(in the rows, 128 means zero)
The rows of T fall into a few groups, which share some directions, and each row is roughly a mix of its group's hidden directions.
T:
[[ 79 130 138 151 143  99 112 122 157  77]
 [176 150 116 115 143 183 124 166 134 133]
 [134 158 106 132 156 147  73 134 175 124]
 [164 104 143 131 113 106 185 140  90 141]
 [108 109 112 128 109 157 124 138 142 201]
 [105 129  85 171  98 110 118 154 124  87]
 [155 153 114  81 137 175 160 131  99 128]
 [ 64 121 114 157 110 113 159 141 152 108]
 [125 104  97 104  95 156 107  80  94 123]
 [175 106 121 118 120 167 186 125 128 139]
 [ 70  94 143 150 109  95 136  97 121 117]
 [121 115 140  79  86 163 142 150 105 158]
 [111 136 120 148 151  90 118  82 137  76]
 [118 109 110 156 152 123 142 142 126  55]
 [125  81 122 139 111 143 109 140 146 192]
 [152 147 165 109 146 150 168 159 121 170]
 [104  95 118 156 138  78 133  86 111 105]
 [128 150 136 131 128  84 168 159 168 163]
 [ 80 124 148 161  92 102 165 153 123 119]
 [ 99 101 102 117  87 165 102 111 107  94]
 [108 130 151 158 168 104 123 124 151  71]
 [123 125 129 161 135 103 141 162 190 158]
 [114 106 162 148 106 114 197 122 120 125]
 [105 103 113 172 132  91 181 130 121 110]
 [ 85  97 126 142  80 125 148 103  98 103]
 [121 113 162 101 160 106  78  92 137 113]
 [109 131 148 141 143 124 189 176 147 109]
 [166 116 118  85 118 159 128 119 110 182]
 [136 103  69 151  77 141 131 130 111 115]
 [152 114  78 133 100 111 112  91 103  93]
 [101  95 133 128  89 134 138  80  86 144]
 [107 153 161 140 167 141 100 170 155 103]
 [114  90 119 148 121 115 114  93 151 188]
 [108 125  87 160 139 147 100 121 154  76]
 [120  91 145 150 124  81 150  78 118 111]
 [108  85 108 130  83 130 158  98 129 164]
 [141 122 161 102 137 153 154 187 114 158]
 [105 118 105 141  76 152 139 130  88  89]
 [168 131 152 104 136 159 135 153 118 185]
 [107  92 127 145  97 100 124  78 105  96]
 [ 96 121 144 170 149 118 139 174 172 136]
 [ 70 141 177 154 147 132 139 138 152 139]
 [165 161 115  87 158 164 100 141 121 146]
 [166 133 128 100  94 143 125 193 122 126]
 [143 144 110 121 143 124  96 110 110  57]
 [143 149 124 154 156  85 110 140 149  74]
 [130 138 136  74 127 160 169 119 105 166]
 [130 126  73 142 127 134  94 123 154  76]
 [127 167 133 117 155 119 182 169 116 152]
 [177 142 113 112 117 159 143 120  77 100]
 [129 145 102 121 132 160  58 151 148 127]
 [144 108 116  78 105 179 104 120 103 144]
 [111 101 173  95 133 138 168 124  85 119]
 [155 126 124  71 128 167 109 108  91 142]
 [162 144 120 133 167 123 102 146 187 144]
 [121  93 166 132 122  81 166 107  99 115]
 [132 131  68 114 107 128  84  90 118 116]
 [135 119 140 123  94 148 149 148 101 194]
 [185 120 102 113 143 124 158 115 123 176]
 [ 90 103 134 130  72 159 109 119  96 143]
 [166 147 125 139 163 115 145 136 153 188]
 [ 89 127 145 164 158 102  78 137 145 112]
 [133 165 118 124 137 139  61 128 168 129]
 [ 96 112 139 103 119 120 144  69 104  91]
 [ 90 131 146 154 150 118 141 108 115  65]
 [ 98 145 119 174 129 108 160 156 147  86]
 [139 120 147 107 119 136 178 152 112 186]
 [145 129 122 143 166 105 198 137 109 128]
 [105 129 182  97 157 130 142 119 141 175]
 [136 133 107 120 132 134 121 100  90  58]
 [104 170 136 136 153  90 166 164 103 131]
 [141 126 141  83 117 162 147 118 102 184]
 [105 123 115 125  83 130 106 113 138 194]
 [159 154 147 115 136 117 137 151 143 196]
 [155 144 131  82 151 173  86 118 122 148]
 [140 113 114 101  93 164 135 128 109 188]
 [162 101 111 102 133 126 113  86  87  91]
 [124 126 157 142 134 112 145 147 167 194]
 [178 139 115 105 138 144  71 102 118 115]
 [154 144 112 122 169 130  89 120 132  70]
 [129 123 180 116 164 109 146 119 161 171]
 [115 123 130 174 137  89 143 149 186 130]
 [ 88 105  99 138  84 156 105  99 117 105]
 [169 154  76 147 131 109 102 146 123  96]
 [ 97 139 144 137 173 175 119 169 143 116]
 [ 91 126 152 110 101 153 137 134 122 192]
 [132 106 148 127 105 128 183 142 119 184]
 [115 130 149 142 126 126 134 128 166 203]
 [ 79  96  96 121  96 133 110 105 131  90]
 [144 129 142  91 118 162 110 134 106 191]
 [129  94 127 144  83  90 117 101 101  90]
 [158 112 147 135 118 103 185 140  81 123]
 [105 142 181 146 147 107 180 138 133 108]
 [162 150 117 147 135 110 148 163 155 183]
 [156 131  96 112 142 134 122 118 106  58]
 [115  88 129 108 105 151 138  81  80 128]
 [116 126  85 137 114 145  64 139 159 119]
 [ 82 100 124 143 145 103  82  90 120 112]
 [145 135  64 106 111 131 120  88 100 118]
 [154 179 128  99 149 154 149 164 100 140]
 [118 104 161 112 128 104 173  86  92 115]
 [129 105 114 126 100 132 110 113 137 203]
 [163 130  94  95 116 169  81 129 133 147]
 [182 164 162 100 135 113 161 140 121 144]
 [187 136 145 111 162 114 150  92 108 141]
 [157 167 135 141 154 125 154 181 114  99]
 [118 146 192 143 164 107 149 143 156 125]
 [135 112 114 127 168 104  71  85 136 125]
 [129 142  84 149 105 144  70 115 156 141]
 [144 143 143 131 152  62 150  94 127 104]
 [139 114 142 131 119 118 128 172 175 183]
 [113 149 152 147 142  83 134 116 142  68]
 [134 124 137 162 148  90 143 145 189 150]
 [106 155 121 141 167 113 108 116 155  70]
 [137 163 150 142 140 106 134 189 160 150]
 [ 87 100 148 133 102  92 122  77 113 117]
 [144 150 103 137 114 146 108 154 163 188]
 [162 128  80 133 145 145  89 117 102  90]
 [130 160 129 142 176 118 134 166 178 109]
 [115 141  96 136 145 130 101 108 144  59]
 [129 118 160 162 133  86 171 142 151 163]
 [116  95 155 114 139 159 160 170  96 101]
 [ 94 115 158 156 137  90 173 141 156 147]
 [142 140 161 132 142 111 178 181 133 153]
 [ 95  95 141 145 126 112 169  94  92  98]
 [132 123 165  88 106 132 174  94 110 156]
 [ 97 165 119 163 134 120  93 126 181 120]
 [128 103  99 109  86 169 141 119 113 173]
 [164 100  94 127 108 126  97  87  89 118]
 [ 82 115 112 178 121 124 114  99 130  86]
 [197 142  98  93 140 131 116 145 135 135]
 [130 130 181  83 131 124 138  88 120 162]
 [187 139  99  95 121 132 107 106  94 116]
 [120 141 112 112 142 173 118 125 138 197]
 [122 121 100 144 124 146  58 123 121  90]
 [109 164 115 125 121 178  95 137 147 171]
 [144 105  77 114  87 163  99 116 111 122]
 [115 149 134  75  99 175 110 133 125 160]
 [119 112  88 124 111 151  76 115 140 173]
 [115 109 136 174 113  72 161 130 152 116]
 [ 87 118 108 146 120 116  89 106 139  73]
 [147 124  80 107 119 164  73 143 126 126]
 [138 138 142 155 121  96 169 157 135 184]
 [140 126 117 161 146  93 131  93 131  67]
 [112 120 141 123 101 159 153 168 126 186]
 [166 143 106 107 128 121 108  93  91  81]
 [113 125 158 155 131  99 173 152 159 167]
 [140 116 144 135 121 114 197 133 134 174]
 [110 106 118 159 130  83  94 106 175 117]
 [179 142 125 111 150 137 131 152 142 186]
 [158 143  95 103 149 164  73 135 123 113]
 [135 143  75 103 120 166  91 119 101 109]]

Here is one row from each group, named. Which group is each of the other rows in?
[132 138 121  87 138 156  94  98  90  88]
K
[129 166 120 160 166 100 113 134 180 112]
J
[ 74 108 152 169 145 118 137 147 160 109]
H
[115 106 172 122 117 106 180  90 108 136]
R

[145 131 164 134 147  66 162 123 107 110]
J
[148 123  77 140 148 130  97  94 140  83]
J
[ 87 106 114 142  99 106 183 116 101 118]
R
[ 85 108  92 162  99 119 110 107 151  97]
K
[173 131 121 128 179  84 143 100 113 126]
R
[124 166 136 157 107  79 155 170 135 117]
R
[164 168 103 128 138 116  74 137 111  99]
R
[143 162 114 126 102 119  65 113 150 157]
J
[134 122 122 103 164 159  90 117 127  71]
J
[122 153 166  92 120 151 173 135  91 147]
R
[116 152  84  89 119 160  93 126  92 128]
R
[197 157 119  92 142 122 124 125 112 110]
H
[117 136 107  91 123 167  82 104 102  97]
K
